R: several groups of rows, each row roughly a mix of its group's hidden directions
R (97 x 10)
[[-18   7  -1   0  -7  -4  13 -24  16   2]
 [ -5   6  -4  15   4  -4  16 -21 -20  -1]
 [-19  17   4  11 -16  -1   9   3  -3 -17]
 [ -3 -14   9 -12  -8  12  -7  14  22  -9]
 [ 15 -19  -8   5  -3   1  24  -7   2  -9]
 [ -6   4  -4  14 -20 -14  19  13  -4  -3]
 [  7  -2   6  -3  16  18 -19  -3   3  20]
 [ -3  -1   4 -10 -19  -4   5  20  -3 -22]
 [  0   2   0   7  21   6 -14 -15   4  22]
 [  9   5 -23   9   7  -7   7 -21   3  12]
 [ -5   2 -23  10   3 -18  11  -2  -3 -17]
 [ -6  -8  31  -2  -9  10   9  10   0  -3]
 [ 13 -11 -24  13   3  -2   8  17  -4   3]
 [  3 -11 -22   6  -5  -8  12  13  -4 -18]
 [  2  20 -10   5  -1  -7   5 -27 -10   3]
 [ 13  -5 -16  -1 -12  -8  16  -1 -10 -21]
 [ 18  -6  18 -15   6   3 -11  12 -15  -3]
 [ -6  -2  27  -8  -3  13 -11   7  -8 -12]
 [-13   6  12 -18 -12  18 -17  -2   5  -3]
 [ -2   4 -20  -3 -13 -16   8  12   4 -19]
 [ -2 -15  -2  -4  16   8 -22  17   5   8]
 [  3  10   7   2 -18  -3  23 -17  -7 -10]
 [ -8  10   5   5  -8  10  13 -25   2  17]
 [-14  14  14   4 -27   7  -3   1   4   0]
 [-12  18  10  12 -18   2  11 -15   0   5]
 [-18  11  -1 -11  -6  10 -18  -4 -11 -16]
 [  9 -18 -12  -5   0  -1   6  25   8 -12]
 [  4   8  -6  10   2  -6  20 -26 -10   0]
 [-15  -2  16  -2 -24  12   4  12   7  -4]
 [ -8   0  -6   3  -9 -16  10  13  -7 -26]
 [  7  -2 -27  -3 -14 -11  17   3   7  -3]
 [ 11  -1   4   4   7   7   5 -20   3  28]
 [-14  -3  -1   9 -19   9  21   5  11 -12]
 [  0 -19 -10   5 -11  10  11  24   6  -2]
 [ -8   6  25   2  -2   9   4  -6   9  23]
 [  1  10   0 -12   9  -8 -26   1 -19  -7]
 [  0 -11  -1 -17  -2   7 -21  22   4  -5]
 [-13  14  11   4  -1   7  -7 -19  11  19]
 [-16   4  11  -6 -17   8 -19  14   1 -10]
 [  8   6   5  -8  -4  -6  14 -27   5  16]
 [-12   6  17  -4  -4  11 -20   6  10  17]
 [ -9   6  -9   0  17  -3 -28   9   4   8]
 [ 13  -9 -13  10   2  -5  22 -11   7  16]
 [  3  -6 -19  -1 -10  -8  12   5  -7 -26]
 [  5  -6  22 -15  16   7 -14  12  -6   1]
 [  2 -20  -5  -1  -4   1   9  12  -5 -27]
 [  6  -2   8  -3  21  13 -18   1   3  20]
 [ -7 -12   8 -17  -3  23 -17   7  -1  -6]
 [  4  20   0   4  11 -19  -1 -20  -9   7]
 [ 16   0 -13   5  17 -17  12 -10 -12  -7]
 [  4 -12  -1 -15  15   3 -23  18   3   2]
 [ -2   9  -7   6  11   9 -12 -23  10  18]
 [ 20 -17 -10   4   4  -1  20  -9   8  11]
 [  8 -20  12  12  20   3   2   8   2  13]
 [  0  13  12  -2 -17 -10  12   4 -15 -19]
 [  1   5   0  -3 -13 -22  19  -4  -9 -17]
 [ -7  17  12  -4   8   2 -14 -24   3  10]
 [  3   0   9  -7   9   9 -14  -9   7  29]
 [ 10   5 -10  10  20 -13  17 -15  -8   3]
 [-13  13   1  13  17  -2 -11 -13   7  18]
 [ -2   8   9  -5  20  -2 -23   7   0  17]
 [ -5   9   6   4  20   2 -24  -5  -1  18]
 [  2  -6 -21   6  -7 -11   8  10  -7 -23]
 [  6  -5 -32   9  11 -13   1   0   2  -2]
 [-17  11  -4  -2   8  -2 -24  12  10   9]
 [  8   7  -2   4 -10 -11  15  -9 -15 -24]
 [ -7   5  15  -9  -4  11 -24   3   6  18]
 [-13 -19  -2  -3  -1   8   7  23  11 -11]
 [  4  -5 -19   8  -7 -18  22   7  -4  -8]
 [-11  -2  13  -3 -15  19  -5  -3  15  17]
 [ -3   4  -6  10 -19  -3  24  -3  -1 -18]
 [ 17 -14 -14 -13  -1  16  -7 -10   1 -13]
 [  0  -9   3 -13  17  10 -21  -5   2  18]
 [  8 -12 -26  10  -1  -7  15  12  -2  -6]
 [  5  16  -9   0 -17 -10   9  -5 -16 -18]
 [ 20 -11 -15  13  11 -12  16  -7  -4   0]
 [ 17   6   9 -15  17 -13  -4 -14 -13   1]
 [ -2   3   0  14 -20   1  27  -6   7  -2]
 [  1   3  23   2   0  14   5 -21  -8  12]
 [-21  20   5  -4  -6  -4 -16   3  -1 -17]
 [ -6 -12 -11   7   5   7  26  10  15  -5]
 [  9 -23  11   9   8   2  -1  -8  14  18]
 [ 24 -15 -16  -9  14   8  -5  -3  -3   1]
 [ 10  -6 -14   4 -16 -13  25   2  -4  -4]
 [ 12  -9  -3  12   3 -13  19   4 -19 -13]
 [  8 -16 -12 -12 -13  17  14  -9   7   6]
 [ -3   3  -1 -11 -20   8   8 -10 -11 -24]
 [-14 -13  -9   6 -14  13   2  18  11 -13]
 [-19  -2 -12   7  -3   2  -7  10   3 -27]
 [-18  19   2   4   8  -8 -22   0   8  -7]
 [ -9   4   1  -8   5  -2 -21  24  -4 -15]
 [-11  -8  11   0 -14  19  -1 -14  11  16]
 [ -9  -8   7   1 -26   7  13  16   6  -4]
 [-16 -14  17   3   1  11  -1   8   6 -21]
 [  9  -3 -13   6  -9 -10  21  -6  -9 -20]
 [ -3  -5   1   4   7  24 -15   4  12  19]
 [ 13 -10 -13   1   2 -13   8  -9 -14 -21]]
one row of each group, then the others: which group is each in?
[  6 -13 -12  -1  -9  -3   8  18  -7 -23]  K
[-12  24  -4  -5  -2   0  -1 -16 -19  -9]  X
[  1  10 -12   0 -17 -14  16  -1  -6 -21]  G

[  4 -11  10  -5 -20   4  22   8  -4 -14]  G
[-16  -1   8  -6  -9   8 -15  23   7 -11]  X
[-11   1 -24  15  -7  -6  16  -6  11  -2]  K
[  2 -17   4 -13   9  11 -21 -14  -2  12]  X
[ 16  -5 -26   6  16  -5  -4   1  -9  -8]  K
[-20  12   2  -5   6   5 -24   4   6  12]  G
[  4 -10 -14  -9 -15   4   7  20   2 -19]  X
[  3  11 -11   3  24 -12 -14 -12  -9  -8]  K
[ -3   6  -8  -4   0 -15 -14  26  -3 -13]  G
